In the data rows, the value 128 means zero.
Here are some numbered points:
[104 112 145 154 101 141 136 142 101 145 112 150 100 128 142 121  86  92
 166 131 152 166 143 104  88 115 121 120 110 163  92 107 115 103 116 121
  86 112 154 132 118 160 146 123 131 120 125 123 115  68 117  99 157 132
 129 145 132 116 114 131 146  99 123 124 116 131 105 138 118 187 141 126
 119 109 139 102 127 115 151 111 152 159 135  90 165 109 133 102  84 180
 110 107 130 129 114 113 134 138 152 137 130 137 114 127  89 139 116 128
 116  96 139 165 126 137 113 168 173 150 140 124 108 135 111 132 121 118
 121 135 132 133 129 123 152 111 142 120  92 106 116  90  91 109 104 147] 0
[ 57 127 181 153 146  99 144 105  95 150 129 137 120 138 145 151 122 138
 136 173 113 109 146 146 147 113 108 111 149 158 107 155 146 124 120 132
 126 118 104 153 125  88 131 166 139 102 117  96 126 118 138 125 171 137
 114  84 113 147 102 113 141 137 121 117 138 126 145 129 122 119 132 135
 161 186 141 145 151 139 135 112 127  91 112 113 137 159 103 135 107 159
 146 132 129 118 149 157 118  84 126 133 181 143 113 120 118 121 103 145
 100 141 157 157 102 123 107 128 163 114 150 156 111 154 132 134 135 110
 120 155 166 101 119  98 110 129 151 125 124 142 121 101 172 162  98 149] 1
[ 87 159 159 141  96 151 108 139 118 167 151 174 106 144  84 121 150 141
 128 179 123 124 138  95  97 112 112 128  57 101 185 119 107  91 103  83
 115 200 134 133 148 194 135 138 146  94 106 152 171 109 136 112 140 145
 113 185 136  94 142 107 158 102 122 141 159 154  93 187  93 143 139 150
  97 161 116 163 109  73 115 160 165 161 104 124  83 133 154 117  94 185
 132  87 123 112 157 116 162 100  94 131 118 137 114 147 132 145 114 121
 110 121  78 142 110 138 179 163 121 125  98 125 131 131 131 157 103  61
 112 150  98 103 178 149 153 124 158 160 132 155 146 114 111 135  81  95] 2
[167 138 147 102 200 107  74 111 125 137 111 142 133 166  95 127 138 139
 144 103 121  87 130 133 121 111 176 158 124 116 184 108 122 137 121 129
 149  76 135  75 132 164  90 170 161  99 103 137 113 148 134 147  82 130
 119 131 130 151 155  68  94 147  89 160 125 140 120 118  90 112 152 162
 111  99 101 122 108 126 119 136 147 111  82 115  75 112 134 136 205 100
 106 102 122 107 119 100 154 143  97 119  96 150 122 150 151 113 107 120
 130 127  99 123 131 138 164  90 128 122 173 105 159  75 119 130 136 123
 136 125 131 161 119 132 114 189  96 119 171 122 123 142  96 134 170 100] 3
[131 116 137 140 153 118 128 120  93 143 102 131 148 122 154 138 152 191
 115 150 136 121 131 139 126 116 140 136 112 111 106 129 117 125 123 122
 124 147 115 154 128 115 151 133 115 101 125  83 132 119 158 100 117 158
 121 129 120 145 111 137 132 132 117 144 118 129 126 116 148 124 128 113
 129 140 130 124 132 117 133 133 106 138 155 119 125 140 133 160 132 147
 121 133 142 129 130 110 129 126 130 116 115 115 130  97 143 136 101 159
 114 124 153  82 139 149  98 120 126  83 104 123 140 120 105 107 121 134
 119 134 162 134 126 152 101 107 143 112 141 140 126 131 146 149 121 126] 4
[160 131 107 149 137 144  96  93 127  61 173  97 153 106 139 152 118 105
 165 104 116 127 143 125 190 122 104 126 182 113 159 119 155 150 129 167
 166  97 130 149 110  86 126 136 121 161 134 145 136 152 131 128 181 129
 146 135 118 115 139 163 138 178 182  58 135 112 172 113 178  83  95 145
 116  94 118  73 138 130 130 145  90  92 111 130 120 131 131 121 129  90
 127 148 140 140 119 146 120 159 154 143 137 117 152 146 122 132 153 114
 117 117 129 103 136 115 131 118 131 179 153  70 164 124 135 119 107 180
 101 114 105 123  95 134 113 151  99  74 115 122 132 155 120  72 170 123] 5
[113 149 153 163  86 161 132 155 126 169 156 143 105 166  99 127 138 115
 141 167 120 104 149 109  89  95 119 137 118 126 191 134  79  99 124  95
  95 170 139 121 132 165 124 154 157  97 121 158 124  77 130 119 124 130
 158 145 111 140 100  90 157 134  93 139 167 159 131 158  74 120 119 122
  60 147  99 145 125  90 161 133 132 152 117 150  90 114 180 104 102 178
 112  88 119 104 116 119 136 100 111 127 109 138 123 159 116 157 138 106
 105  99  26 132 124 136 146 192 135 109 173 139  97 107 136 147 144  99
  97 155  77 134 129 154 138 138 144 159 119 111 148  97 104 108 122 108] 6
[ 85 123 153  95 131 161 159 141 139 119  69  94 125 129 190  72 153 144
 164 176 178 183 120 141 116 157 116 120 114 186 101 146 167 130 129 136
 152  90  94 124 169 152 138 136 121 154 144 117 102 118 117 145 193  88
 148 119 176  84 141 155 106 109 133 118 143 112 127 137 145 194 171 126
 172  89 150 153 126 155 130  93 158 137 157  64 130 102  65 104 125 139
 139 177  79 135 138 142 157 153 137 103 121 160 118 110 125 110  98 137
 141 119 205 164  95 108 118 152 149 103 109 136 114 140 108 139 131 130
 176 156 140 109 128  92 150 112 133 119  83 180 123 136 135 127  95 162] 7
[ 78 157 142 185  72 148 170 129 134 130 151 185 124 130 122 137  80 114
 122 158 134 104 128 112  77 135 101 116 141 124  78 106 122  90 121 109
 109 154  76 135  80  77 144  66 139 133 154 102  58  44 167 102 138 159
  92 164 141 137 111 136 133 113 118 132 146 157 143 162 101  92  96 143
  98 106  98 119 116 100 109 108 109 116 126 134 120 165 140 124  97 152
 122 109 141 148 119 110  88  67 144 157 189 147 152 157 104 161  98 123
 130 115  96 160 132 129 140 186 132 148 119 148 120 158 149 109 142 121
  93 121 115 158 184 103 129  93 193 130 120 116 130  97 152 121 124 161] 8
[155 121 103 166 151 114  98 110 121  39 173 108 137  84 149 141 139  91
 154 123 103 108 114 137 162 122 121 118 182  79 143 112 151 142 152 139
 137 124 127 148 123  98 120 124 126 175 136 159 141 169 127 152 179 145
 119 131 110 112 133 143 101 162 126  69 121 112 137  92 177  98 111 136
 138 103 131  74 121 129 119 125 109  89 117 165 116 114 112 113 119  97
 133 146 147 130 102 143 115 143 151 136 135 134 147 122 114 151 127  95
 104 130 129 119 116 129 153  85 127 188 121  85 152 133 142 124  90 136
 117 126 143 124 109 137 126 159 101  75 161  95 154 150 133 102 135 113] 9
[117 127  93  73 148 123 132  92 166  82 122 108 191 139 139  76 130  80
 135 113 136 123 105 168 154 153 121 140 161 124 114 124 141 140 131 137
 142  60 115  96 144 113 112 108 132 119 112 145  94 186  97 152 142 112
 131 106 150 152 147 135  88 154 119 100  94 136 127  93 186  96 146 165
 182 123 103 111 137 185 136 129  88  81 137 132 123 114  95 147 174  82
 176 179 101 151 114 103 115 145 113 110 117 135 159  74 158  75 136 127
 151 150 174 108 133 111 125  87 129 135 112  96 154 150 144 124 126 187
 151 140 118 139 106 131 126 150 105  99 143 176 129 112 148 143 119 162] 10
[102 134 121 153  86 145 161 141 115 179 136 172 109 145 117 131 132 127
  93 171 132 118 149 107 100 130 105 155 124 135 154 149 122  87 103 124
 122 174 127 149 106  89 144 130 122 103 124 128 106  95 166 102 121 142
 109 145 130 117 105 149 148 117 112 138 160 143 153 150  96 131 106 111
  95 141 122 125 113  73 120 106 142 114 134 141 104 166 153 121 114 140
 116  84 134 105 115 116  93  96 131 138 162 119 134 150 108 172 109 129
 102 132 122 126 138 143 113 187 123 107 132 171 124 129 141 129 148  97
 108 164 125 136 140 112 125 103 163 155 110 122 120 116 141 123 116 130] 11
[142 131 124 131 117 180 148 140 120 165 100 100 147 114 130 101 159 167
  90  98 157 140  58 164 139 129 153 143 115 139 199 140 180 150 184 119
 141 177 151  80 163 102  99 148  97 126 184 157 136 193  95 135 109 132
 158  97  86 140 111 116 128  78 102 139 111 124  96 161  74 175 185 119
 177 169 170 159 131 128 127 147 132 132 178 170 138 138 153 157 141  88
 166 149 116 121 130 210 182 153  60  75  96 112  97 137 154 174 178 124
  94 121  96 104 137 124 108 141 110  63 101 127 117 100 133 106 147 127
 190 154 139 122  97 146 148 147 124 174  90 207  94 111 132 169 111 136] 12
[150 116  99 123 137 147 110 150  95 131 125 164 123 134  67 141  87 132
  95  91 111 102 175 133  96 100 164 165 124 132 145 107  80 120 117 108
 171 106 113 148 147  97 146 106 152 101 100 141 105  93 130  85  42 116
 120 125  97 153 103  59 107 146 119 149 116 176 105 115 107  96 126 144
 106 124 113  92 109 119 103 126 155 135  54 151 100 114 150 116 168  97
 113  93 170 140 115  85 124 109 132 144 123 131 128 156 112 151 116 127
 112 109 101 124 144 157 104 142 118 111 133 123 153  86 109 162 118 159
 113 131 163 130 114  63 104  93 108 141 151  78 117 144 104 101 164  91] 13
[169 128 158 166 122 176 127 134 120  72 168 121 148 107 154  76 133 164
 130 109 121 151 116 164 171 115 159 139 143  86 165 125 122 112 136 107
 148 102 129  99  97 123 142  98 131 116 164 134  97 119 144 138 166 152
 122 137  94 126 129 144  96 130  98 108 127 118 121 134 138 125 137 154
  93  70 107  94 129 108 140 129 119 118 146 143  79 141 117 149 139  91
 115 141 146 149  29 120 139 141  77 106  93 137 128 149 151 122 105 120
 153 109  83 136 118 120 141 110 102 107 102  87 115  66 119  83 107 137
 113 110  89 179 117 126 128 152 122 114 120 170 129 132 103 134 131  82] 14
[130 145 104 128 125 156 141 147 139 104 119 166 143 144 116 115 165 115
 155 139 113  96 127 121 122 133 142 157 141  91 175 145 132 130 164 101
 121 151 129 143 122 129 124 121 120 134 174 128  94 121 158 100  96 133
 121 171 120 104 107 130 109 140 112 115 133 134 130 137 106 107 123 165
 109  99 100 129 108 120 119 114 130 112 143 159  61 140 158 125 152 103
  85 106 135 150 109 152 137  92  90 122 120 142 121 151 147 163 109 106
 121 130  83 126 111 148 144 124 104 145 110 150 155 122 150  98 122 134
 125 134  80 141 140 149 125 137 159 129 126 154 159 126 121 133 119 115] 15
[ 99 158 118 158  74 138 138 132 116 165 140 153  84 106  87 120 165 118
 120 200 139 150 141 115 159 102 111 123 123  79 123 132 118 127  79 156
 106 163 133 165 127  94 176  84 111 160 133  88 125 112 193 105 138 127
  98 143 113 107 135 155 136  97 162 123 143 126 123 162 138 143 127 138
  97 153 120 114 104  89 130 113 108 136 154 127  62 161 173 115 108 146
 125  99 164 126 147 119 119  67 107 159 141 124  97 159  96 121 132 125
 119 105  78 108 141 131 163 161 103 145  95 174 119 125 158 114 136  84
  97 136  98  92 133 129 136  97 156 134 150 137  94 130 169 119  78  81] 16
[153 147 105 184 111 128 147 143 118 132 127 170 114  92  53 138  99 172
  90 101 128 130  57 129 161 141 118 111  70  81 151 151 129 129 158 157
 132 190 119  76  82  96 119  92 101 141 159 142 132 139 153  99  83 112
 110 159 148 100 107 138 139  87 117 108 106 144 107 153  88 119 120 134
 120 100 127  98 111 133 121  85 153 110 156 144 129 160 132 103 113  70
 137 154 165 163  95 161 115 126 104 134 144 104 105 150  97 167 154 123
 104  85 101 109 127 109 161 139  94 162 137 191 120 104 133  76  68 115
 144  97  95 144 133  89 157 106 138 152 112 121 105 150 116 130 116 134] 17
[183 124 103 100 113 140 134  94 157  78  99 117 144 115 140 153  99 123
  95  67 124 135 113 169 149 126 151 138 121  77 145 122 126 171 121 144
 137 162 164 121 108 131 101 133 121 105 146 121 160 194  84 129 120 116
 163 111 124 139 173  97 132  83 128 128 111  97  91 109  88 138 163 127
 143 174 163 125 156 100 111 168 115 132 112 153 100 118 112 157 141 101
 145 116 164 129 122 151 135 115  78  84 112 131 165 150 158 114 121 136
 137 184 142 118 116 104  87  84 109 100 129  80 131 122 109 168 163 143
 148 135 192 164 133  90 129 142 141 151 165 153 103 140 119 139 134  95] 18
[118  98 104  96 152 102  91 160 130 144 139 126 176 152 104 152 131 110
 146 131 108  88 145 114 119 119 126 108 110 122 126 101  96 120  94 125
 115 139 151 187 144 131 147 106 134 112 121 147 161 144 133 137 107 138
 138 143 161 121 119  94 119 120 118 114 146 149 134 119 191  93 109 138
 147 129 102 154 113  88 154 150 107 117 124 163 112 127 133 108 152 146
 136 129 115 141 177  63 136  78 120 154 105 171 130 100 147 115 124 142
 137 128 125  75 114 123 123  86 110 126 104 107 149 130 116 114 120 136
 145 154 111 114 117 199 136 145 119  82 148 139 125 150 136 133  99 118] 19
Which three points above are nearest to each new point? Their numbers follow each, smallest number first.
[113 125 134  70 153  94 137 130 168 133  85  83 155 143 170  95 126 102
 165 101 141 142 148 116 133 169 113 121 105 193 107 117 135 118 179 145
 108  60 114 107 162 190 126 162 127 132 110 121 131 138 109 156 177 118
 156 117 173 129 155 143 124 143 150 121 112 124 134 134 122 158 161 125
 196 126 143 166 149 179 143 142 133 138 141  97 196  91  91 126 149 121
 155 160  60 138 160 145 138 191 163 117 128 132 150  93 134  73 154 133
 159 147 192 161  88 115  96  99 145 138 116 101 111 168 125 127 128 147
 173 115 120 103 122 135 156 133 127 129  96 150 162 131 113 137 129 159] 0 7 10
[137 136 106 110 139 128 121 117 161  76 163 117 159 135 143  89 171  97
 177 144 149 127  90 148 133 151 131 126 170 171 104 115 133 116 152 133
 128  67 139 138 149 147 166  87 102 188 135 109 134 153  85 161 178 139
 124 104 154 101 114 191  95 155 122 109  87 135 122 106 182 140 139 143
 182 153 147 116 141 173 132 132 103 125 147 143 182 131 105 127 111 139
 165 206  95 157 111 120 152 148 160 126 129 128 139  76 154 101 151 134
 176 120 170 128 106 133 100 117 131 144  80  92 117 129 139 107 134 153
 119 138 111 125 135 143 129 151 102  91  90 144 127  81 123 120  75 151] 7 9 10
[124 140 154 137  84 148 135 126 157 130 112 150 115  82 102 131  92 119
 116  98 143 157 102 138 156 150 145 121  54  93 145 147 127 165 134 159
  98 132 132  74 110 141 149 110 172 125 129 120 102 132 147  84  80  98
 140 137 146  90 157 119 139  60  92 130 116 161 103 148  78 143 159 137
 129 111 123 141 108  98 117 111 127 163 172 125  97  93 109 106 128 103
 115  92 148 141 102 162 142 116  90  93 126 118 143 149 100 121 152 134
 135 121  98 145 123  90 160 137  95 152 125 171  99 115 138 110 119 130
 137 109 102 150 150  65 163 123 143 189 115 113  96 117 114 148 129 123] 0 15 17
[152 133 116 118 141 133 136 106 149  73 142 119 162 132 152  71 162  78
 147 145 158 117 119 141 129 155 133 142 158 170  75 138 140 134 109 147
 140  66 127 130 141 129 161  85  99 157 118 114 146 138  94 142 158 136
 122 126 123 148 140 181 108 164 141  97 103 125 122 137 182 112 127 143
 166 138 129 126 116 169 172 142 105 112 150 121 148 141 107 163 146 102
 168 170 100 147 128  98 133 133 130 142 125  99 134  96 140  88 172 138
 128 109 149 114 145 120 130  98 135 120  72  86 150 137 121 110 119 172
 138  95  87 117 116 156 121 140 117  98 102 168 121 121 125 125 112 139] 4 5 10
[164 127 109 136 147  59 114 134 129 148 122 142 118 124 115 180 112 167
  88 126 107 126 107 134 162 125 132 132 136  73 106 155 129 153 118 156
 131 156 145 129 113  82 116 129  98 135 118 117 141 121 149 105  59 160
  97 112  97 145 114 117 123 135 134 154 106 124 128 110 106 101 122 121
 128 167 120 124 127 125 101 122 157 122 114 148 130 156 128 164 140  98
 126 128 171 130 129 130  87 119 114 141 159 136 120 118 121 150 128 135
 102 140 135 131 153 130 122 109 120 108 148 151 116 114 123 139 119  99
 117 109 160 116 124 100 105 121 118 131 171  98 119 145 125 148 136 118] 4 11 13
[ 62 116 201 131 115 111 163  99 120 171 123 127  96 150 139 143 107 138
 105 143 132 133 169 124 119 128 113 122 167 166  80 142 163 132  99 129
 111 102 131 136 132 126 127 160 165 130 105  87 148 139 119 128 160 141
 126  96 126 162 118  87 149 146 133 133 132 132 172 101 134 112  98 116
 146 175 147 151 147 158 144 136 132 125  87 111 155 155 136 134 102 183
 125 131 106  99 149 137 103 121 130 131 179 153 129 106 129 127 137 142
 106 161 134 163 130 129 102 154 172 104 172 144 116 132 107 159 135  96
 110 168 163 121 126 122  95 123 154 158 132  97 128  87 165 148 114 143] 1 4 11
[ 94 115 171 127 117 133 143 152 122 167 136 157 126 138 139 160  69 153
 105  98  89 133 144 127 122 115 139 139 109 149 172 172 127 102 146 102
 149 163 131 139 106 135  95 140 117 110 136 135 129 109 109  97 117 130
 110 101 158 127 131 107 148 122 133 147 190 112 162 142  68 119 130 116
 107 140 154 137 119  78 104 137 169 140 110 127 138 159 139  82 107 144
 122  85 113 110 128 139 128 144 118 145 151 147 143 169 122 194 102 157
 110 153 106 146 107 117 109 159 120 120 138 138 108 125 106 138 133 102
 117 145 135 153 169  85 116 134 147 170 119 108 123 129 134 124 145 143] 1 6 11
[109 153 134 178  84 177 168 147 122 152 142 169 119 122  97 136 124 136
  90 164 154 126 109 126  99 127 108 132 143 101 145 150 112 105 119 122
 105 173 130 137 121  96 125 125 115 131 163  92  84 110 149 127  98 124
 112 146 112 144 104 135 134 111 127 162 167 130 129 151  95 117 120 129
  70 140 141 128 127 110 125 112 133 139 121 137 108 150 142 110  74 133
 121  82 147 127 124 120 111  96 138 163 144 132 119 147 116 184 122 127
  97 101 100 137 143 151 137 192 134 132 132 149 128 134 129 124 147 103
 103 139 137 125 157 110 135  96 161 141 131 117 129 126 174 132 106 134] 8 11 16
[108 155 101 139  74 186 151 122 135 147 132 155 156 122  97 100 152  57
 125 109 118  90 131 107 104 127 120 189 132 107 103 116 116 127 148  79
  98 144  73  48 111 119 117 113 117 120 151 146  65 107 103 152 109 129
 139 138  98 137  94 132  83 115 106 132  74 166  93 178  36 141 204 145
  83 155 122 143 138 149 109 143 145  91 104 170 128 116 141 152 130 112
 166 109 140 125  42 158 141 145  95 133 133 140 120 148 124 150 120 112
 136 108  90 179 145 146 160 133 120 163 124 102 118 129 155 139 142 152
 112 112 119 163 171  78 156 118 162 128 128 124 148  80 117 170 154 192] 8 11 15
[114  85 149 146 120 120 125 117  77 174 110 142  84 134 109 117 110 167
 115 132 115 133 149 132 162  83 171 122 151  90 154 148 126 158 115 136
 123  93 141 118 107 121 126 151 151  98 154 118 120 108 130  95  97 128
 126  83  75 161  98 100 122 140 134 135 104 116 136  90 114 139 135 146
 115 127 114 113 123 150 159  93 155 125 132 120 106 133 156 148 118 132
 107  87 177 119 108 125 122 128 108 120 105 119 121 148 124 131 132 149
 111 125 109 129 159 151 132 125 143  76 177 162 126  89 107 127 117 113
 125 128 149 141  75 127  85 122 122 110 146  93 113 116 151 127 141 105] 1 4 13
[133 134 103 157 130  71 109 114 130 171 121 150  92 134  71 207  86 170
  72 112 119 133 102 160 160 119 129 133 128 110 104 145 123 151  92 162
 149 132 126 104 119  89 122 160 136 116 137 103 145 126 152 114  76 143
 113  83 101 164 134 101 140 118 128 139  98 133 134  91 120  85 140 118
  91 150 125 116 139 135 120 120 138 109 109 139 133 163 147 163 114 117
 101 146 171 107 142 130  54 122 146 139 156 104 142 133 110 126 140 128
 122 128 142 132 179 138 103 143 130 133 164 143 126 138 124 144 159 114
  93 101 175 135 130 116 107  93 130 141 158  68 103 141 144 125 160 130] 4 11 13
[158 124 123 144 135 142 118 113 118 124 127 109 140 118 146 105 154 126
 127 127 141 149 107 127 116 138 124 149  87 150 121 113 138 111 147 125
 103 147 148  97 139 146 146 111 112 117 121 135 146 137  85 125 118 140
 139 148 125 116 151 152 127 102 107 106 104 135 124 120 142 167 139 109
 159 144 140 132 159 132 136 143 115 158 179 148 173 104 108 139 117 132
 126 157 117 155 119 138 165 141 143  73 104 115 108  96 135 129 155 144
 131 102 127 102 129  83 122 116 122  96 109 112 118 140 120 117 137 146
 149 117  93 118 145 161 152 126 103 167 101 175 111 115  97 144 120 155] 0 4 12
[144 133 130 147 122 195 110 152 121  59 162 144 119 140 136  77 186 116
 123 115 157 121  97 150 164 140 144 156 110 128 186 133 155 101 102 131
 148 126 117  79 134 122 119  95 120  90 155 155 118 131 121 129 162 138
 136 155 116 101 145 160 111  91 111  95 121 124  96 153 120 150 147 140
 119  73 118 118 123 106 105 133 139 110 141 119  62  99 117 103 131 110
 140 105 120 145  64 158 169 166  79  94 107 136 116 138 144 143 123 102
 122  88  91 159 143 108 174 105  97 122  85 120 145  80  79 127 124 132
 137 111  68 153 116 113 149 148 138 133 137 219 106 135 105 131 134 105] 3 14 15
[157 145  89 138 101 133 116 139 124 152 152 142  99 109 124 160 145 137
  96 127 144 119 140 110 136 114 120 115 129 111 147 125 124 147 128 139
 127 205 160 142 125 129 114 122  97 125 138 122 153 118 142 128 126 124
 147 159 109 127 149 134 132 115 153 141 127 123 113 169 103 130 112 121
  98 152 141 122 120  81 105 154 140 129 125 161 129 134 171 132  91 133
 119 127 137 112 145 153 129 111 103 105 124 105 131 160 129 150 115 120
 119 115 107 143 148 143 120 144 108 130 133 158 136 125 145 177 152 110
 119 141 131 126 148 123 139 121 157 144 165 124 147 148 132 117 147 127] 4 11 15
[111 132 121 112 129 121 105 120 136 102 133 121 122 149 150 130 121 130
 146 117 130 152 118 109 161 130 120 111 145 152 140 178 149 123 117 135
 142 113 144 156  98 145  87 147 137 142 144 135 124 140 153 151 201 142
 129 125 165 116 148 152 121 157 157 106 173  86 190 116 130 103 107 133
 126  90 121 108 127 130 115 152 104  94 138 119 105 128 137 121 137 140
 123 128 103 113 123 160 110 143 140 141 120 122 144 147 128 114 109 113
 142 148 131 148  98 111 120 101 117 153 173 130 136 134 132 122  88 128
 153 118  91 131 100 142 120 161 119  75 123 127 141 179 149 117 142 131] 5 9 15
[109 117 152 145 147 137 145 118 125 150 135 153 128 132 143 125 129 130
 158 155 152 134 117 128 129 123 107 103 129 144 144 155 132 111 131 141
 137  98 132 138 101 127 120 127 160 114 141 111 117 119 150 132 148 122
 125 161 158  90 131 135 133 119 104 111 167 129 168 102 146 100 108 146
 146  88 110 129 101 133 118  94 114 115 160 103 110 113  91 122 136 110
  96 109 102 140 128 138 105 112 162 131 113 142 121 126 129 114 109 139
 141 129 116 154 123 126 143 132 118 130 143 158 153 112 142  94 111 131
 165 120  72 128 132 136 122 130 130 102 123 134 115 121 153 125 121 127] 4 11 15
[114 141 147 149  95 178 135 168 121 186 159 182 108 124  83 136 138 160
 135 165 126 120 131 111  97 108 113 126  64 119 173 106 111  88 139  76
 108 210 134 141 136 167 122 142 111 111 122 136 145  91 139 115 130 141
 125 147 116 114 115  99 156  99 100 147 129 148  88 184  81 135 153 127
  89 185 118 164 114  69 138 140 138 160 114 154  84 164 172 123 111 166
 153  87 110  97 139 135 153  92  96 146 120 146 117 160 115 146 104 121
 133 140  75 123 119 152 160 148  85 131 105 126  90 138 137 139 136  99
 106 136 122 127 170 155 140 122 168 180 124 137 143 131 118 147  77 107] 2 6 11
[122 181 115 156  79 184 155 141 129 131 122 141 142 141  96 117 132  62
 108 113 135  75  95 109 132 167 129 185 156 113  97 108 134 139 143 118
 120 126  98  77 132 107 128 116  95 114 153 161  79 127 123 148  93 118
 125 161  90 152 121 138  88 118 104 144  66 164  63 193  19 129 148 147
  85 164 158 121 127 137  92 150 135  56  97 182 121 136 161 152 134 103
 164 114 124 122  49 164 128 149  95 123 154  95 165 149 108 154 133  85
 118  98  75 178 139 164 173 132  98 154 111 114 118 145 149 121 145 156
 103 100 116 153 162 101 156 118 169 164 123 155 150 124  99 156 174 175] 8 11 15
[134 102 130 145 110 158 142 111 128 103 151 112 128 115 178 136 136 137
 133 136  94 132 169 130 144 128 122 138 184 102 125 105 135 134  86 136
 150 127  92 162 103  80 148  99 105 144 108 110 116 136 134 144 147 106
 135 132  83 142 160 126 128 149 128  98 159 101 142 129 177 124 103 105
 104 127 127 122 158 134 140 115  99 132 103 125 139 132 118 139 129 126
 136 129 146 118 134 123 107 111 140 149 139 113 124 136 107 138 124 112
 113 151 167  68 131 143 138 125 150  96 138  94 121 133 136 146 130 134
 116 155 171 116 104 113 112 109 122 138 148 132 123 114 148 120 121  97] 4 5 9
[150 140 120 129 133 146 134 129 125 132 164 128 122 131 103 144 139 141
 109 113  88 118 127 138 141 153 109 151 150 109 122 141 134 138 108 129
 146 155  94 136  79 100 115 114 101 132 118 134 131 129 162 163 100 140
  93 125 133 140 135 140 132 147 141 135 135 104 131 142 125 114 140 112
 103 135 131 129 150 124 109 133 114 100 103 142 126 160 131 156 153 104
 151 140 129 101 112 110 100 130 129 145 140 114 102 138 151 133 143 110
 151 124 138 107 158 134 132 110 109 141 153 125 113 116 132 150 134 109
 107  90 114 127 131 135 134 126 106 119 137 140 135 157  91 136 133 130] 4 11 15
[125 125 177 126 182 149 117  93 136 132 101  77 120 134 174  61 182 112
 183 156 150 149 154 129  81 152 118 133 165 232  95 100 145 127 135 129
 103  47 126  96 187 197 121 142 159 159  89 135 144 154  58 159 200 143
 133 128 152 131 131 159 137 161 127  90 121 145 163  88 164 175 110  94
 180 152 108 150 175 192 146 136 126 168 105 111 191  52  87 116 125 138
 143 156  68 139 144 117 165 184 184  81 103 113 109  75 147  79 178 135
 160 135 186 154 117  87 134 141 198 103 127 106 133 144 121 133 130 114
 168 147  87  86 125 163 141 145  66 152  95 144 143  63 137 140 100 166] 0 7 10
[116 110 143 150 169 110 142  78  96 110 110 118 133  98 144 106 121 109
 124 124 133 120 109 148 157 147 109 144 147 182  84 117 178 146 152 147
 135  70  92  86 170  94 121 127 159 132  94 155 128 170  95 131 120 155
 129 126 148 114 119 156 105 137 105  72 111 185 134  99 141 106 134 117
 195 139 111  81 124 201 123  79 126  98  90 163 174 102  75 137 136  95
 149 177 136 152 105 143 119 139 153  84 154 136 127 122 134 152 168 103
 103  71 146 174 140  82 126 158 167 122 163 126 149 143 125 106  94 161
 152 148 132 109  93  97 124 126 100 136 101 120  96 112 136 137 136 180] 1 9 10
[102 124  66  78 145  81  98 126 132  97 155 110 197 123  76 105 108  76
 171 131 135 144 119 146 136 117  99 125 117 144  89  95  96 140 159 161
 144  53  87 159 165 160 130  86 156 166  94 158 150 148 139 155 146 104
 115 156 197 106 131 152  98 144 145  87  83 165 115  93 214  92 157 131
 173 115 110 125 127 191 184  98  92 123 137 110 183 136  95 147 114 100
 164 187 111 154 146  68 121 108 177 170 106 122 140 109 117  47 166 133
 160  98 175  93 161 115 122  65 105 204 105 114 133 161 130 126  91 210
 121 118  68 111 103 154 120 121 121  61 140  97 143 112 116  78  88 168] 9 10 19
[100 132 146  60 157  93 129 125 134 121  92  88 160 143 163 110 146  74
 165 124 125 136 131 123 128 171 118 126 103 190  85 110 172 127 147 134
 120  78 122 111 149 178 116 166 147 134 138 147 130 162  90 151 160 134
 139 125 183 106 141 141 140 135 138 109 128 108 140 124 146 156 147 124
 204 114 145 151 145 181 122 125 141 109 130  93 153  77  93 133 142 141
 154 135  88 109 164 165 144 184 156 100 141 134 148  97 159  94 141 134
 144 158 174 161 112  96 127  92 144 145 110 130 138 175 136 144 126 128
 158 115 124 107 128 142 150 135 106 122  94 142 141 135 133 144 123 167] 1 7 10
[173  99  95 135 147 126 116 140 111 129 112 126 152 111 129 142 120 150
 103 122 145 115 149 118 116 112 127  87  87 126 132 132 119 131 163 136
 133 149 138 148 109 101 131 124 136 143 114 137 127 136 124  98 102 113
 147 147 139 118 121 117 140 125 132 127 139 149 139  93 169 120 104 116
 123 103 107  96 113 120 120 115 109 154 152 135 170 128 124 120 133 118
  98 108 153 149 154  73 127 107 166 147 113 141 129 112  97 135 106 157
 119 103 146  79 105 110 112 135 123 108 118 115 144 144  97 117 112 137
 147 129 163 116 111 117  96 100 163 129 130 135 131 144 136  97 118 141] 0 4 19
[169 125  93 106  97 155 148 152 105 142 128 126 175 124 104 111 121 107
  88  91 108 120 137 133 113 124 152 169 110 110 114 117 107 141 128 122
 138 179 108 141 131  83 157  79  95 140 150 118 125 105 119 105  46  95
 141 115 106 136 124 132 107 111 131 165 102 128 100 130 112 129 144 103
 107 130 171 137 132 102 115 153 108 140 150 138 161 164 180 144 135 111
 146 136 136 137 133  98 155 123 117 150 124 111 116 148 126 145 118 142
 121  97 140  52 136 171  90 125 113 111  85 112 134 154 126 111 164 165
 111 122 155 141 144 127 137  80 114 143 134 126 112 138 127 109 140 134] 4 11 13
[145 136 119 146 128 148 150 135 113 146  87 138 145 141 152 119 114 171
 137 147 120 137 162 140  99 132 134 119 158 110  98 143 131 130 102  99
 148 128 116 141 120 124 132 125 106 127 139  98  91  99 156 127 124 120
 125 117 105 154 103  98 127 141 113 156 141 126 137 105 120 127 111 126
 113 116 122 137 128 137 112  84 131 125 118  96  98 143 117 148 135 123
 111 106 137 105 117 109 102 119 136 146 120 133 143 144 137 122  82 135
 129 156 172 124 112 172 123 150 127  93 147 122 137 117 128 126 140 116
 137 143 161 154 131 119 110  97 139 134 116 126 142 146 136 133 115 115] 1 4 11
[131 109 107 152 145  76 101 101 125 157 113 136 127 135  93 175  95 140
  59 111 106 115 111 145 142 138 139 141 159 105 105 162 129 157  94 150
 112 128 139  95 101  80 101 137 135 121 123 115 127 137 158 126  71 136
 106 114 121 177 119 120 134 130 129 162 109 137 143  95 110  91 114 121
 115 124 129 147 113 133 118 103 152 117 114 105 128 155 121 166 123 100
  91 107 183 127 129 147  88 130 141 108 155 137 137 137 113 137 154 120
 103 148 133 134 189 124 111 125 150 126 184 145 146 117 119 142 149 135
 117 110 140 140 118 102 109  86 128 135 171  78  97 134 115 135 154 136] 4 11 13
